In the data rows, zero lies at 4.5, halfway between 4 and 5.
Here are some numbered points:
[6 4 7 4 6 7 3 8 5 4 3 4 4 5 4 3 0 5 5 2 3 6 3 6 5 4 3 6] 0
[8 5 5 2 4 5 4 5 8 0 6 4 8 4 6 4 5 4 2 4 4 5 6 3 5 6 3 6] 1
[4 5 5 4 4 5 4 5 4 4 4 5 6 2 6 7 4 3 6 5 4 4 3 3 6 5 4 4] 2
[2 5 5 4 6 3 3 6 5 5 8 3 9 1 5 4 5 7 6 3 2 7 3 2 5 6 4 5] 3
[6 3 5 5 6 4 3 5 4 7 5 5 5 6 4 1 6 4 5 6 7 3 5 5 3 6 6 4] 4
[4 5 6 7 3 3 2 2 8 4 1 5 7 3 4 7 5 4 5 5 3 4 3 2 3 3 5 2] 5
[0 3 3 6 5 6 5 3 5 2 1 4 1 9 0 5 7 7 0 3 3 7 4 2 1 3 8 4] 6
[6 5 3 5 3 1 5 2 6 5 6 3 8 3 6 4 3 1 7 6 5 2 5 6 8 4 4 5] 7
[4 7 4 4 4 5 5 4 5 2 6 3 6 6 3 7 4 4 3 3 2 6 5 4 6 5 4 6] 8
[4 4 6 4 4 3 5 4 5 4 6 5 7 4 4 8 4 9 4 5 4 5 5 2 1 5 6 2] 9
[7 5 6 2 3 5 7 5 3 5 6 7 1 2 8 7 6 7 4 6 6 3 6 4 1 4 3 2] 10
[4 7 0 3 2 2 5 2 5 5 6 3 4 1 8 5 8 0 7 5 4 3 6 5 9 2 3 7] 11
[5 6 6 4 5 4 7 5 2 5 8 4 7 5 3 7 0 7 5 5 3 5 4 6 3 6 5 3] 12
[6 5 6 5 5 6 5 4 1 3 6 8 6 5 3 9 0 5 4 6 6 5 5 3 4 8 6 4] 13
[1 0 7 3 5 3 0 7 5 5 1 5 5 2 6 7 4 7 7 4 5 5 1 3 9 4 5 5] 14
[6 4 6 4 5 4 3 5 6 3 6 3 5 6 4 4 3 6 2 5 3 4 5 4 3 5 4 5] 15
[0 5 2 5 2 0 3 3 2 8 4 2 2 0 6 8 2 2 9 6 1 2 3 5 9 1 4 5] 16
[5 2 5 2 4 5 5 6 7 6 2 4 5 1 9 1 6 5 7 4 6 5 4 5 4 2 3 4] 17
[8 5 6 4 6 1 3 6 6 4 8 2 5 9 4 2 4 8 1 6 4 2 7 8 4 6 4 5] 18
[5 2 8 6 7 4 0 8 5 5 3 4 2 4 3 4 1 5 4 5 2 4 2 4 6 4 3 6] 19
[4 4 4 8 7 6 6 4 5 7 3 3 0 4 3 0 6 1 7 4 5 5 4 5 5 1 1 5] 20
[3 4 4 6 4 6 5 4 3 4 2 6 1 4 3 6 5 2 5 5 5 4 4 3 5 3 5 5] 21
[3 7 6 5 3 7 4 6 3 2 3 6 4 7 3 9 7 5 2 4 3 4 1 3 6 5 6 3] 22
[5 5 4 5 3 3 6 3 5 6 5 4 5 4 5 5 5 5 5 5 4 4 5 5 2 3 5 2] 23
[5 2 5 3 4 5 4 6 7 5 2 4 4 2 7 1 5 5 6 4 6 5 5 5 3 2 4 4] 24
[5 5 6 5 3 3 5 4 7 3 3 4 9 9 5 6 8 4 3 6 6 2 2 6 5 5 6 0] 25
[8 4 6 4 7 4 4 4 7 4 9 3 4 3 4 2 2 7 3 4 4 6 9 3 1 4 1 6] 26
[2 7 5 6 3 4 5 5 3 7 4 4 1 1 4 7 6 4 6 4 0 5 2 4 4 1 3 3] 27
[6 0 6 5 6 5 1 7 5 4 2 5 0 3 5 3 3 3 3 6 4 3 5 3 5 4 3 7] 28
[4 1 4 1 4 3 5 6 7 4 3 3 5 1 7 3 4 5 6 4 4 6 4 4 6 1 3 5] 29
[2 1 5 4 6 3 4 6 2 7 4 5 6 5 4 5 0 7 7 5 7 5 4 7 4 5 7 3] 30
[3 3 3 1 5 4 4 4 4 2 7 6 8 5 5 6 5 8 5 4 8 7 7 3 6 7 6 5] 31
[5 5 3 4 4 4 5 4 5 3 5 4 5 7 4 5 4 6 1 5 4 5 7 4 3 5 7 5] 32
[6 4 4 5 5 4 6 3 5 5 5 5 5 2 5 4 1 2 7 5 5 5 6 5 4 4 3 4] 33
[4 3 3 2 3 4 3 6 6 5 2 4 4 0 8 4 5 3 7 3 3 5 4 5 7 2 3 6] 34
[5 5 3 8 6 4 3 3 4 7 5 6 5 7 2 1 8 4 5 5 8 3 5 5 4 8 7 5] 35
[4 5 5 4 4 5 5 6 3 7 2 5 0 3 7 4 6 2 7 5 5 3 2 7 7 2 3 4] 36
[3 5 5 5 6 5 6 5 6 4 5 1 3 5 4 1 8 5 4 3 2 6 5 5 3 1 1 4] 37
[4 7 3 4 4 5 5 4 5 1 6 3 7 5 3 7 3 4 3 2 2 7 5 3 6 5 5 6] 38
[3 2 4 1 3 4 5 6 6 4 2 3 4 1 8 3 5 3 6 4 3 6 4 4 6 1 3 5] 39
[3 6 3 7 4 3 5 2 5 4 3 4 5 5 2 7 1 4 4 3 2 5 5 4 4 3 6 5] 40
[5 4 7 4 4 6 4 6 6 2 3 4 6 5 5 5 5 5 3 4 3 5 2 3 4 4 4 3] 41
New points follow, each followed by the numbers of its five nearest points above, nearest first.
[4 7 1 4 3 2 5 3 5 5 6 3 4 0 7 5 9 1 7 5 3 3 5 4 8 3 2 7] 11 34 7 2 39
[4 5 7 5 5 5 4 5 6 4 4 4 6 1 4 7 3 3 7 3 2 6 2 3 5 3 2 3] 2 41 5 33 27
[6 2 5 7 7 4 3 4 5 7 5 6 5 6 4 0 5 5 5 5 8 3 5 5 2 6 6 4] 4 35 23 15 24
[8 6 6 4 5 1 4 7 5 4 9 1 4 9 4 2 3 7 1 6 3 2 7 8 5 6 3 6] 18 15 32 26 4
[5 6 5 5 5 4 8 3 6 5 6 3 9 7 4 3 4 5 6 3 5 6 5 7 2 4 4 1] 23 12 33 15 32
[5 6 5 5 4 3 5 5 3 5 6 4 6 5 3 8 0 7 3 5 2 4 4 5 3 6 6 4] 12 9 15 40 32
[3 6 3 7 3 2 5 2 5 5 3 4 5 6 2 7 1 3 4 4 2 5 5 4 4 3 7 4] 40 23 8 32 38
[4 3 4 5 5 3 3 4 4 7 5 5 5 5 4 3 5 7 5 5 7 4 5 5 3 6 7 4] 4 35 23 30 32
[1 8 2 3 5 5 4 4 3 5 8 5 8 6 3 4 9 9 4 2 6 7 6 4 5 9 7 6] 31 3 32 8 35
[4 7 4 7 5 7 7 4 2 5 5 6 3 5 3 5 6 1 5 4 5 4 4 4 4 5 4 4] 21 2 23 33 8
[3 3 5 5 7 6 5 8 2 8 5 4 2 4 4 0 5 6 6 3 5 6 3 5 3 5 4 5] 4 24 0 20 37
[5 3 6 6 4 2 4 4 4 5 3 5 8 6 4 6 1 4 7 6 6 3 2 6 5 5 6 1] 30 2 23 33 25
[5 6 5 6 5 5 8 4 5 5 4 3 7 7 3 3 3 4 5 3 5 5 3 7 3 4 4 1] 23 12 33 41 40
[6 3 4 5 5 4 6 3 6 5 5 5 6 2 5 3 1 2 6 5 6 4 6 4 3 4 4 4] 33 23 7 2 24
[5 7 1 5 3 2 5 0 5 6 5 5 4 5 5 4 7 4 5 6 5 3 7 5 3 4 6 5] 23 32 35 4 7
[8 5 6 4 6 2 4 7 5 5 9 2 5 9 4 2 3 8 1 6 4 2 7 8 3 6 4 5] 18 15 32 4 26
[6 1 5 5 6 5 1 6 5 4 3 5 1 4 4 3 3 3 3 5 5 3 5 3 6 4 4 7] 28 19 21 15 0
[1 5 1 5 2 0 3 3 3 8 4 2 2 0 6 7 1 2 9 5 1 3 4 5 9 1 4 6] 16 11 34 27 7
[4 6 5 5 5 5 8 4 5 5 5 3 8 7 4 3 3 4 6 3 5 6 4 7 3 4 5 2] 23 12 33 8 41
[3 4 4 5 4 7 5 5 3 4 3 5 2 4 4 6 6 2 4 5 4 5 3 2 6 4 4 5] 21 2 41 22 36
[5 3 8 6 6 4 0 7 5 5 4 4 1 4 3 5 1 5 3 5 1 4 3 3 5 3 3 7] 19 28 0 15 41
[4 2 4 5 5 3 4 4 4 6 4 5 5 6 4 3 5 6 5 5 7 4 5 5 3 6 7 4] 4 35 23 30 32
[7 4 2 5 3 3 5 0 7 4 5 6 4 2 7 4 7 3 4 7 7 3 9 2 2 4 5 4] 23 33 32 10 4
[9 6 8 2 5 7 3 7 5 2 8 6 9 3 7 6 3 4 5 5 6 4 4 5 8 9 2 6] 1 2 13 15 41
